In the data rows, 128 means zero.
Some points, one per row:
(134 105 164 096 131 113 175 204 115 132 102 116 131 104 134 136 111 154 120 124 115 150 137 089)
(118 120 138 113 141 144 125 087 129 147 107 162 122 130 122 108 136 127 115 145 171 120 098 142)
(137 171 062 231 129 191 070 067 143 099 133 117 131 190 121 122 160 075 085 100 088 118 125 154)
(118 145 136 143 145 122 134 149 099 125 123 130 097 123 182 134 127 146 113 135 157 087 138 134)
(129 147 106 217 158 194 120 108 139 087 132 143 122 176 146 119 142 102 122 111 087 133 117 146)
(137 125 149 119 110 120 126 158 130 119 147 130 141 100 087 119 116 127 171 163 088 152 124 170)
(145 144 075 137 098 168 089 104 141 140 143 117 146 148 122 122 139 110 088 111 101 120 122 133)
(128 096 100 150 139 183 118 114 124 148 149 111 104 170 128 122 186 104 112 078 122 128 147 147)
(116 075 172 066 140 110 138 152 140 138 139 149 157 086 124 136 126 164 204 190 133 179 095 133)
(140 115 130 099 113 131 146 147 147 141 120 152 139 161 120 116 118 122 134 135 134 166 045 130)
(107 127 084 176 133 158 058 093 115 152 136 113 098 165 108 124 124 091 102 089 129 072 136 113)
(146 102 124 086 123 106 148 168 107 169 135 117 109 132 157 138 129 146 105 112 161 120 147 110)
(138 115 162 100 113 107 187 169 113 117 082 118 137 120 118 144 098 139 114 126 136 158 101 081)
(152 143 088 161 127 175 087 122 110 136 120 106 109 174 167 133 151 117 089 104 089 068 165 129)
(135 165 050 171 113 147 101 086 127 125 147 097 101 188 164 131 138 079 094 082 110 098 163 144)
(138 111 163 089 107 086 116 117 129 113 105 141 139 096 121 121 076 151 177 156 165 138 108 114)
(112 169 039 188 118 151 093 061 126 139 145 097 104 203 154 154 172 084 080 079 105 134 175 134)
(137 124 149 120 089 121 127 156 114 127 110 134 125 119 163 137 129 157 135 144 133 107 156 123)
(136 136 120 134 117 171 124 117 111 143 139 142 155 130 135 117 143 115 141 134 101 146 096 134)
(149 126 129 110 126 139 150 156 145 114 125 130 138 139 135 114 126 120 131 123 102 133 093 121)
(089 130 184 096 134 105 146 170 100 105 144 157 137 063 161 113 104 178 165 190 132 077 125 113)
(118 098 174 086 131 113 164 185 125 117 135 158 156 072 127 110 098 167 157 169 134 133 073 113)
(141 133 073 117 103 176 156 137 099 184 156 125 119 140 147 101 188 086 078 102 135 120 158 152)
(099 199 048 203 120 170 109 094 127 123 150 115 118 198 132 144 189 081 077 081 101 132 185 139)
(109 137 107 157 111 170 099 124 124 125 132 133 128 126 105 138 146 102 101 132 128 116 147 137)
(133 118 134 131 131 129 102 106 103 153 148 128 116 096 189 106 179 141 133 154 168 112 148 136)
(103 123 160 082 129 119 110 138 114 129 111 124 126 105 123 120 087 151 150 137 141 147 108 108)
(126 113 159 087 139 064 109 137 142 137 142 135 127 095 136 157 109 195 196 155 154 131 141 116)
(136 067 255 046 180 029 200 207 130 122 122 163 158 000 108 173 078 227 208 222 209 222 068 128)
(138 117 116 123 122 131 126 109 098 154 155 137 112 097 177 102 161 117 117 137 155 100 146 134)
Then 12 other points, each followed by its number:
(126 143 124 131 101 110 123 116 140 089 076 118 140 091 083 137 100 123 132 137 111 143 151 126) 0
(160 152 064 142 107 165 175 157 116 128 154 118 131 149 132 118 169 097 069 111 109 122 123 153) 1
(133 175 118 138 130 124 131 127 100 116 113 137 119 117 161 113 138 134 127 127 120 074 165 137) 2
(142 076 162 056 112 086 174 200 107 159 133 125 130 090 127 129 133 154 129 122 172 144 137 116) 3
(128 149 059 171 114 249 093 098 111 152 143 099 126 195 109 134 166 056 050 083 102 076 162 136) 4
(118 153 047 187 115 185 055 065 109 146 151 113 125 192 183 111 208 082 056 088 123 073 176 165) 5
(111 121 142 122 136 159 136 133 150 114 176 124 152 093 100 148 163 132 167 155 108 164 135 176) 6
(112 150 114 138 102 149 103 077 126 140 124 115 123 166 113 127 118 091 088 098 123 139 140 109) 7
(137 134 162 105 132 078 176 132 138 093 099 123 135 114 155 110 120 118 119 125 128 122 115 115) 8
(122 078 238 050 142 069 146 153 119 143 101 167 146 069 119 121 079 205 188 195 197 166 076 125) 9
(133 152 066 163 129 175 119 108 137 133 185 121 138 154 121 149 182 097 118 121 096 163 136 172) 10
(127 151 086 134 111 170 110 105 127 149 156 144 143 150 136 110 160 096 129 130 095 132 131 148) 11
Which of these numbered points is nearest to each point below, ignoring the direction in which the first points spread most? Its number follows each.
(130 167 071 180 130 178 121 102 092 131 151 112 111 183 163 107 155 073 078 094 106 060 165 144) > 2
(133 161 040 185 088 186 077 052 134 147 109 109 110 229 116 108 146 055 080 055 090 105 184 115) > 7
(168 134 065 129 106 174 158 139 105 147 163 116 135 142 142 109 177 114 087 121 130 120 128 134) > 1
(132 117 150 096 119 115 186 193 128 142 099 123 131 117 126 139 113 134 097 122 138 145 121 078) > 3
(149 112 173 062 095 088 164 175 157 126 130 141 163 024 145 141 097 194 216 177 113 160 069 107) > 11
(126 118 125 128 127 124 122 122 107 148 152 139 130 113 168 115 162 151 145 133 160 114 141 143) > 5
(154 088 152 068 117 127 199 204 136 119 113 118 152 084 108 126 114 153 152 154 146 174 110 118) > 1
(133 050 247 045 155 054 121 186 129 154 132 149 139 030 108 141 073 238 225 206 199 163 076 094) > 9
(122 173 091 157 106 114 123 112 136 088 115 123 139 123 080 122 129 083 109 127 097 103 153 126) > 0
(121 070 255 008 162 017 208 224 118 108 092 161 136 008 173 134 074 231 224 212 185 179 139 114) > 2
(124 147 097 116 118 171 139 143 110 116 137 133 142 155 140 104 137 102 100 118 112 099 099 121) > 4
(143 129 082 138 106 154 106 119 136 143 142 112 145 142 131 125 151 109 098 116 107 122 110 134) > 11
(132 122 128 139 129 144 134 116 102 139 145 132 121 113 177 112 168 129 122 128 152 108 144 137) > 5
(132 209 081 171 128 188 108 089 116 094 099 156 149 180 166 097 128 105 124 119 075 087 132 114) > 2
(141 104 126 106 131 145 186 167 123 126 141 130 136 119 096 125 143 136 135 133 127 150 108 148) > 1
Here are 12 other points, each followed by its number:
(147 081 179 081 130 103 122 190 116 147 121 131 116 090 148 135 111 202 166 156 131 137 131 112) 0
(112 161 074 182 134 185 083 092 111 150 171 132 105 164 113 118 143 114 117 091 135 065 139 121) 1
(130 111 173 083 113 077 137 119 146 124 106 131 124 122 105 103 088 151 176 125 120 161 154 119) 2
(136 160 051 131 093 151 126 088 100 162 126 122 142 170 158 098 156 088 069 112 153 122 130 099) 3
(151 153 117 183 135 129 115 092 155 078 129 127 148 141 121 126 136 118 134 142 108 147 117 151) 4
(125 074 209 060 134 081 118 164 128 144 125 120 134 056 100 144 074 203 189 176 155 115 097 108) 5
(127 098 218 039 131 082 176 179 126 116 131 153 174 034 146 115 124 199 218 213 132 190 088 143) 6
(120 169 066 175 147 134 103 104 125 135 136 109 103 177 151 175 165 103 093 097 126 128 175 156) 7
(134 195 058 182 103 145 105 071 125 116 152 103 106 210 173 103 154 054 062 081 099 071 157 128) 8
(129 132 112 143 128 113 115 127 162 131 126 113 127 143 128 155 153 145 138 128 151 154 158 120) 9
(136 116 173 097 114 116 142 148 125 113 130 160 149 080 092 085 119 145 133 170 146 097 126 132) 10
(161 078 221 053 157 066 208 189 123 145 104 174 116 063 181 150 119 205 200 165 190 173 113 125) 11
The same question for these:
(127 141 106 142 109 121 102 078 139 120 110 107 129 175 100 103 133 122 116 075 107 136 159 123) > 2
(135 159 086 202 144 160 101 098 149 098 152 123 146 140 101 137 166 103 111 119 110 159 117 155) > 4
(110 172 043 208 109 232 115 082 143 130 161 119 120 183 138 108 202 053 078 089 076 121 137 163) > 6
(104 215 032 245 143 233 058 049 112 125 143 107 083 249 110 115 171 041 023 042 081 039 156 128) > 1
(139 136 077 145 131 185 124 095 132 151 123 123 107 201 129 108 154 071 098 084 101 123 104 142) > 3
(139 134 104 144 146 148 142 125 093 156 131 141 090 169 179 124 174 113 109 098 134 129 157 131) > 11
(150 035 255 000 129 000 205 233 131 110 067 152 163 000 128 139 026 255 255 255 202 232 088 091) > 9
(140 118 184 131 164 101 140 151 148 093 128 136 155 072 111 118 122 176 181 174 121 173 093 144) > 4
(149 090 244 039 150 051 192 215 124 141 104 144 111 040 176 143 114 221 215 189 168 199 120 128) > 11
(126 080 185 079 129 099 125 145 125 168 124 135 125 065 106 131 081 176 166 153 161 134 104 111) > 5
(135 153 122 178 137 149 101 095 148 088 128 130 154 134 121 118 140 129 125 137 114 153 110 148) > 4
(103 185 039 219 103 222 067 083 111 139 154 122 130 196 096 103 163 061 064 085 043 055 140 178) > 10
(109 122 123 118 098 108 119 089 134 115 105 130 124 160 113 112 123 109 136 119 123 141 180 110) > 2
(144 163 039 194 135 186 126 096 092 145 147 117 067 221 179 137 191 060 070 064 118 112 160 137) > 11
(143 060 226 044 143 030 145 190 152 137 068 153 113 059 137 190 047 241 222 183 219 150 116 080) > 9
